Each row is where one point has got to under a steady rotation. How many ticks took it there?
The counts run from 0 to 368.
[ 97 115 143 120  97 156 116 109 136 203 138 158 103  82 178 120 116 140
 163 135 100 118 139  86 151 109 153 149 150 105 116 160 155 138 113 112
 116 120 153 156 143 132  72 158  90 108 162 173 163 118 114  99] | 178
[111 123 131  85 120 147 137 127 146 169 126 136 101 111 141 126 126 137
 149 144 131 117 145  83 132 117 120 136 145  59 138 160 159 104  72  84
 109 143 124 150 123 134  92 159  75 140 119 190 160 128  80 116] | 109
[159 170 156 123 102 111 142 150 184 138 155 138 133 135 120  91 112 111
 164 137 142 153 142  90 161 120 141 178 144 135 147 147 147 148 128 133
 133 124 121 179  71 131 115 173 121 113 140 147 205 114 113 113] | 352
[ 74 173 176  70 137 169 134 137 111 161 145 156 123 166 124  82 150 113
 129 117 111 133 140 129 141 132 136 169 103 119 140 161 131 130 144 164
 167 159 109 131 100 104  99 130 119  96 139 109 171 131 121 105] | 223
[105 177 152 122 141 151 122 127 153 156 166 152 146 187 132  56 106 143
 144 124 138 140 144 114 141 125 120 182 142 117 166 146 137 142 122 126
 136  98 118 165  84 126 143 136 124  97 144 122 190 122 144 112] | 362
[123 152 156 109  85 129 126 139 208 153 130 139 120 181 175  73 102 160
 162 165 143 108 132 131 164 140 140 142 116 106 127 143 141 109 117 105
 141 106 138 122 113 115 118 112  98 127 126 163 163 117 101  87] | 366
[128 160 131 114  84 136 151 132 210 141 166 118 120 106 150 100 108 124
 172 134 163 143 125  72 171 119 113 152 123 128 105 147 115 146  93  90
 130 138 107 129 127 124 118  95  97 132 108 185 154 139 101 116] | 273
[102  95 130 142  96 141 115 149 156 175 140 161 110 127 180 129  95 130
 142 141 150 139 103 140 137 158 148 134 193 107 123 120 154  98 137  93
 149 119 148 152 165 145  73 164  88  99 108 125 165 119  99 103] | 172
[ 73 130 106 114 129 132 122  88 160 164 125 112 118 113 132 128 106 134
 157 127 167 127 160 125 141 121 118 187 129  79 107 141 145 132 104  86
 172 183 110 132 109 186 123 122 123 139  93 187 178 120 118 144] | 332
[ 69 167 167 102 150 173 150 145 134 167 159 159 133 161 118  98 143 107
  94 102 158 164 130 138 144 159 121 143 118 117 169 138 127 114 130 127
 170 128 115 133 108 110 138 112  96  86 120  88 177 139  97 114] | 221
[ 59 133 120  99 155 180 126 107  90 157 120 151 109 151 121 113 126 130
 143 125 108 106 140  97 110 127 112 179 177  93 141 172 144 122 111 125
 138 160 113 169 116 146  85 170  86 106 138 153 166 109 135 135] | 106
[ 66 123 120  92 135 156 119 112 149 177 133 119 121 153 151 107  86 156
 169 145  98 102 151 120 139 112 107 144 134  61 103 171 147 106 110  88
 147 135 127 137 140 158  98 119  90 136 108 176 152 121 143 119] | 99
[ 86 139 157  80 133 149 130 173 141 154 160 127 139 155 146 106 116 123
 139 120 137 177 120 158 142 164 137 136 121 109 118 125 145  96 166 123
 210 157 134 123 135 145  96 133 129 112  91  82 191 136 117 118] | 229
[ 95 141 161  53 151 147 129 154 142 166 179 109 128 157 149  97 116 137
 134 131 113 165 133 118 143 145 107 135 119  69 109 151 152  90 127 119
 163 157 121 120 147 139 100 114 116 128  74 112 173 152 127 132] | 18
[ 85 160 130 136 117 157 143 121 170 132  91 176 132 150 133  99 134 120
 137 133 184  99 133 179 148 151 157 158 122 141 145 123 111 117 129 113
 183 167 120 135  85 136 132 140  94 102 152 147 186  98  82 111] | 138
[ 93 182 120 115 125 135 132 100 122 158 140 136 120 127 105 105 135 126
 137 113 160 131 155  93 121 116 120 217 164 115 146 142 144 156 104 131
 147 163 108 164  70 143 139 166 131 104 119 158 196 121 134 130] | 339
[ 93 172 138 107 108 171 126 109 154 138 160 132 115 111 130 101 112 117
 171 107 117 133 138  63 159 105 113 189 134 156 109 156 116 185 118 144
 140 151 104 162 108 135 104 131 119 102 151 158 174 130 142 137] | 270
[ 80 165 163  67 110 155 133 153 169 152 155 118 138 159 140  90 101 130
 170 133  90 138 129 123 165 114 122 118  81 115 106 165 121 113 143 120
 170 131 115 122 131 121  94  97  93 132 121 147 154 148 131  90] | 6
[114 159 137 133 118 153 142 130 110 187 180 168 125 103 122 119 129 117
 150 126 122 135 104  60 132 125 138 157 193 104 117 166 133 128  99 112
 106 136 120 185 114 120  89 142  83  92 128 138 166 129 120 121] | 188
[ 77 104 142 126 134 158 159 120 151 156 138 127 100 101 126 157  98  96
 116 106 167 163 128 127 143 147 118 151 151 102 144 132 140 118 135  84
 169 152 124 150 168 177 100 157  98 123  77 118 164 138  86 139] | 33
[ 92 110 147  79 112 137 153 124 165 166 114 111  88 105 143 142 109 136
 149 142 124 122 158 109 147 124 135 138 120  73 121 148 156 105 115  94
 142 159 138 132 141 154  88 156  85 152 108 178 165 133  87 103] | 319
[ 56 127 154 133 125 148 148 104 130 198 164 148  95 120 139 132 108 104
  82  94 161 171 138 113 139 148 124 178 153 114 151 137 133 139 142 105
 148 126 133 150 154 152 115 134 111 101  88  95 167 148 109 106] | 244
[105 142 115 116 116 135 123 115 154 146 122 129 163 104 108 115 101 126
 184 148 140 114 140 128 142 111 138 154 121  88  83 155 112 110 109  92
 175 182  97 153  88 159 100 125  98 143 122 189 182 108 109 121] | 123
[113 159 134 114 118 121 127 164 188 150 162 136 146 195 158  85  85 149
 155 162 162 138 118 151 141 161 129 146 154 100 125 122 141  91 131  92
 162 104 128 147 117 120 124 129 102 108  86 127 167 129 121 104] | 368
[ 67 138 113 151 107 174 125 102 125 185 145 175 128 111 133 137 115 110
 142 122 150 112 111 103 135 125 133 149 173 125 123 151 101 134 108  84
 118 120 121 164 137 130  99 114  51  92 148 157 152 135 111  98] | 186
[104 137 104 118 102 161 129 143 147 149 162 158 143 105 146 132 121 118
 192 147 137 108  90 117 142 142 143 131 166 123  67 139 113 105 110 102
 160 190 112 145 127 120  82 109  81 101 113 170 158 121 105 130] | 194
[ 98 152 127 139 126 151 124 133 169 126 107 159 139 151 140  93 124 117
 152 134 181 122 132 169 145 155 160 157 127 129 123 122 126 118 138 118
 201 182 121 124  82 144 123 145 116  96 133 138 199  95  94 143] | 137
[ 98 155 168  57 135 146 155 156 152 177 169 118 124 155 141 104 121 139
 126 129 121 169 136 103 141 143 107 136 113  66 131 153 154  92 108 109
 144 133 123 125 141 124 107 102 110 133  73 125 163 153 111 101] | 17
[ 84 176 131 134 104 151 146 136 156 133 103 171 131 152 114 108 121 108
 127 136 177 105 137 161 140 143 149 161 135 141 163 132 106 114 130 106
 167 147 111 141  73 115 131 140  83 104 147 151 189 116  79  80] | 139
[124 181 175 105 120 150 164 155 146 152 176 163 157 124  95  98 127  87
 142 114 126 161 125  97 151 127 139 140 115 130 138 164  98 116 144 126
 140 137 105 179  92  96  94 119  83  99 141 129 182 132 103  96] | 211
[111 163 188  87 131 168 135 140 161 164 159 146 147 119 137  73 135 128
 142 107 145 162 135 107 173 126 136 131  74  97 132 148 147 137 104 124
 165 153 118 110 100 122 129  91 128 107 144 140 172 123 103 142] | 214
[ 79 120 113 118 126 149 139 101 158 155 132 120 103 114 146 136 114 124
 142 111 158 133 143 108 148 143 127 182 133 119  91 143 128 138 129 115
 191 219 110 133 132 179  91 136 123 123  77 142 174 108 114 168] | 43
[129 140 124 130  78 117 165 149 203 115 141 128 117 115 139 128 107 101
 160 135 172 142 124 114 165 158 124 166 159 153 115 109 116 132 137 105
 176 178 122 143 117 153  99 161 105 124  93 145 180 131  80 127] | 55
[127 156 114 118  76 109 142 134 199 150 121 117 118 107 133 123 122 135
 172 148 173 118 150 108 159 129 138 171 138 115 121 119 137 126  93  91
 143 161 116 134  91 141 130 140 109 137 104 195 188 122  77  97] | 343
[ 36 135 157 106 107 170 143 129 128 168 108 148 103 140 139 126 124 111
 107 116 141 138 144 163 146 140 142 147 109 137 158 136 123 121 156 122
 177 132 133 122 143 127 102 133  77 108 130 106 168 149  93  65] | 232
